In the data rows, 128 means zero.
Here is a table of points, one per row:
[186 181 182 177 179 178 184 192 193 195 186 186 176 172 169 159 164 164
 162 116 122 123 116 119 139 173 169 168 156 107 124 126 126 133 142 145
 144 145 140 125 120 131 142 128 135 143 140 176]
[170 182 179 130 125 118 116 128 124 133 138 157 146 163 165 159 156 146
 165 158 143 169 159 159 160 160 170 169 167 177 177 190 178 180 189 165
 137 146 146 146 122 135 140 116 117 135 135 140]
[150 187 181 179 180 179 183 180 185 180 192 180 183 177 174 172 164 163
 158 150 129 106 120 116 116 108 165 169 167 178 125 126 128 126 124 132
 139 134 130 142 131 137 132 151 147 139 146 144]
[136 150 147 156 167 179 159 172 139 129 158 163 154 165 164 169 171 189
 181 163 179 172 178 187 178 182 176 159 155 166 148 130 129 139 111 123
 128 134 148 147 166 151 155 133 128 129 127 135]
[157 147 131 132 151 116 153 163 186 179 186 145 133 129 118 137 147 143
 145 177 158 166 125 145 163 177 155 111 137 167 154 158 162 162 171 162
 189 139 156 173 181 187 180 140 159 160 161 163]
[151 135 130 124 122 151 181 170 175 164 132 124 135 125 124 155 153 161
 142 157 131 132 161 125 114 160 125 143 164 169 170 163 173 160 154 189
 136 181 176 183 196 155 155 149 149 149 140 159]
[117 124 170 179 166 168 146 186 132 171 134 122 175 129 164 169 170 160
 163 173 168 171 180 178 185 176 177 169 176 167 166 141 131 131 142 131
 129 131 125 146 143 160 154 146 138 124 135 132]
[156 161 161 139 164 116 131 144 127 130 172 181 150 161 151 154 121 140
 125 137 130 137 177 148 144 131 144 115 144 126 128 137 162 149 144 156
 178 180 144 142 155 151 193 169 165 166 171 170]
[159 164 158 140 144 134 146 148 135 150 162 186 188 137 149 150 130 145
 160 145 141 134 134 181 119 157 135 130 124 129 158 173 144 163 151 165
 180 130 169 175 164 170 158 196 182 153 169 175]
[154 145 165 134 161 164 156 139 162 138 153 177 181 173 178 178 180 177
 173 190 190 188 181 183 165 154 156 155 159 131 118 116 121 119 141 150
 148 156 159 161 135 127 115 119 120 138 140 135]
[181 171 167 178 145 162 155 143 124 124 113 162 182 181 150 147 152 127
 136 130 128 132 142 145 162 132 170 137 157 123 156 121 159 136 151 146
 162 138 164 162 152 149 161 173 181 177 174 177]
[172 166 173 164 163 164 127 119 146 123 166 163 177 173 148 154 129 115
 131 133 130 125 169 163 167 164 104 175 141 146 150 140 138 146 151 141
 141 156 174 167 140 159 163 154 167 186 180 175]
[138 156 140 180 164 170 179 162 143 173 151 167 169 179 174 175 175 170
 183 180 180 186 193 185 177 177 157 157 161 132 121 134 134 138 126 143
 140 146 157 161 155 147 129 128 125 120 139 134]
[146 146 138 131 127 162 130 141 167 177 162 155 140 133 145 147 132 148
 134 164 184 161 138 117 146 130 160 153 146 148 152 143 165 167 153 158
 173 173 153 156 150 198 166 171 162 157 160 167]
[184 179 177 175 153 158 154 152 121 126 118 124 149 179 177 156 164 140
 124 127 121 131 130 164 173 155 129 142 161 160 113 139 133 148 148 142
 142 163 165 141 162 164 143 156 196 178 183 189]
[137 135 129 132 146 169 171 181 190 173 114 125 121 120 138 160 157 159
 177 135 152 125 145 153 129 138 140 151 162 166 171 174 167 171 162 162
 187 190 184 183 174 162 153 148 151 147 149 134]
[125 112 118 110 138 163 152 170 151 156 148 162 152 158 159 156 158 167
 156 164 163 173 164 170 166 169 181 184 183 185 180 184 173 143 139 143
 142 133 128 119 122 110 135 147 169 166 172 147]
[194 164 141 151 116 120 116 121 137 141 157 145 133 135 153 169 152 169
 145 163 156 165 162 166 166 162 174 162 182 172 177 179 186 191 180 141
 135 145 139 137 133 119 115 134 128 136 142 160]
[144 182 181 180 163 123 124 113 122 139 125 150 158 171 140 167 163 151
 139 130 180 146 165 160 157 171 164 175 165 182 177 175 186 190 188 181
 188 144 145 141 147 132 122 123 132 123 129 146]
[164 160 169 145 157 147 122 136 143 139 149 173 178 140 143 138 128 118
 140 137 149 174 174 117 161 137 158 143 115 123 135 150 141 162 149 145
 160 186 135 148 180 149 170 179 187 172 162 163]
[127 138 136 144 121 130 140 157 173 173 184 113 124 135 132 136 156 150
 165 165 146 141 171 122 139 118 176 163 124 116 158 165 153 170 166 180
 146 153 191 184 183 172 151 150 158 157 159 160]
[126 117 127 178 194 190 184 182 117 104 127 126 126 135 154 151 161 159
 166 175 139 139 111 126 160 161 159 167 166 171 171 171 180 180 184 193
 195 194 192 167 145 144 151 150 149 140 128 129]
[178 181 176 174 182 166 158 123 128 125 115 106 157 159 166 171 150 137
 118 123 131 128 124 154 140 175 167 126 115 124 129 131 134 137 135 140
 146 164 176 164 154 148 150 163 165 187 189 175]
[158 159 136 145 157 148 145 134 152 179 151 158 161 130 127 115 122 149
 132 155 154 143 111 171 180 112 124 171 133 137 138 158 159 161 153 184
 137 140 152 166 168 174 191 159 149 171 163 156]
[152 171 149 142 125 172 128 158 170 162 173 175 125 142 136 115 149 139
 144 143 126 153 152 167 130 161 137 120 152 128 160 163 157 161 160 192
 153 175 135 161 147 174 171 176 164 159 164 139]
[147 141 116 118 113 129 178 150 181 144 135 125 149 148 162 137 163 158
 171 163 171 164 170 172 174 169 163 174 173 179 184 179 180 149 132 142
 149 143 127 117 111 120 122 138 143 166 169 151]
[132 129 146 159 160 162 160 151 167 153 155 125 151 162 174 168 165 168
 174 184 169 174 165 175 180 187 179 180 169 162 165 166 142 133 136 121
 138 131 125 127 159 151 168 152 154 131 116 120]
[125 123 136 160 185 165 183 142 167 125 127 145 113 164 155 165 162 165
 171 164 167 165 177 162 170 172 183 183 174 166 166 148 139 140 146 136
 118 116 117 125 137 162 155 171 141 141 124 128]
[135 140 145 118 139 150 162 182 161 178 162 140 132 141 121 116 142 152
 155 145 169 153 148 137 144 146 119 132 154 160 159 163 165 180 189 127
 162 163 173 179 172 181 158 157 150 153 155 141]
[165 150 156 163 143 126 155 150 146 164 184 171 140 152 147 134 144 153
 141 134 164 177 160 142 150 141 152 164 112 172 139 145 154 148 184 178
 160 188 140 184 179 165 183 185 165 169 161 169]
[179 137 157 167 156 133 135 121 144 159 180 176 154 134 144 121 119 122
 143 136 146 162 159 163 120 124 123 136 176 165 149 145 146 137 151 151
 190 151 190 133 164 163 166 184 161 164 162 164]
[143 151 171 184 178 176 174 176 177 181 177 178 177 186 185 188 188 184
 169 171 171 173 126 114 113 108  99 101 113 152 169 154 142 135 134 123
 118 119 132 126 139 137 140 145 148 151 142 134]
There is one direction along which these points spread out most. Take the direction at right angles to it along which they spread out most. Go by this last direction. How far along it is each point below, from 0 to 99? 50 is the average, and the first point above lies past it. One standard deviation of the points above along it is 16.
[152 171 149 142 125 172 128 158 170 162 173 175 125 142 136 115 149 139
 144 143 126 153 152 167 130 161 137 120 152 128 160 163 157 161 160 192
 153 175 135 161 147 174 171 176 164 159 164 139] 44
[170 182 179 130 125 118 116 128 124 133 138 157 146 163 165 159 156 146
 165 158 143 169 159 159 160 160 170 169 167 177 177 190 178 180 189 165
 137 146 146 146 122 135 140 116 117 135 135 140] 36
[184 179 177 175 153 158 154 152 121 126 118 124 149 179 177 156 164 140
 124 127 121 131 130 164 173 155 129 142 161 160 113 139 133 148 148 142
 142 163 165 141 162 164 143 156 196 178 183 189] 70
[143 151 171 184 178 176 174 176 177 181 177 178 177 186 185 188 188 184
 169 171 171 173 126 114 113 108  99 101 113 152 169 154 142 135 134 123
 118 119 132 126 139 137 140 145 148 151 142 134] 74
[165 150 156 163 143 126 155 150 146 164 184 171 140 152 147 134 144 153
 141 134 164 177 160 142 150 141 152 164 112 172 139 145 154 148 184 178
 160 188 140 184 179 165 183 185 165 169 161 169] 47
[150 187 181 179 180 179 183 180 185 180 192 180 183 177 174 172 164 163
 158 150 129 106 120 116 116 108 165 169 167 178 125 126 128 126 124 132
 139 134 130 142 131 137 132 151 147 139 146 144] 81
[156 161 161 139 164 116 131 144 127 130 172 181 150 161 151 154 121 140
 125 137 130 137 177 148 144 131 144 115 144 126 128 137 162 149 144 156
 178 180 144 142 155 151 193 169 165 166 171 170] 60
[172 166 173 164 163 164 127 119 146 123 166 163 177 173 148 154 129 115
 131 133 130 125 169 163 167 164 104 175 141 146 150 140 138 146 151 141
 141 156 174 167 140 159 163 154 167 186 180 175] 67
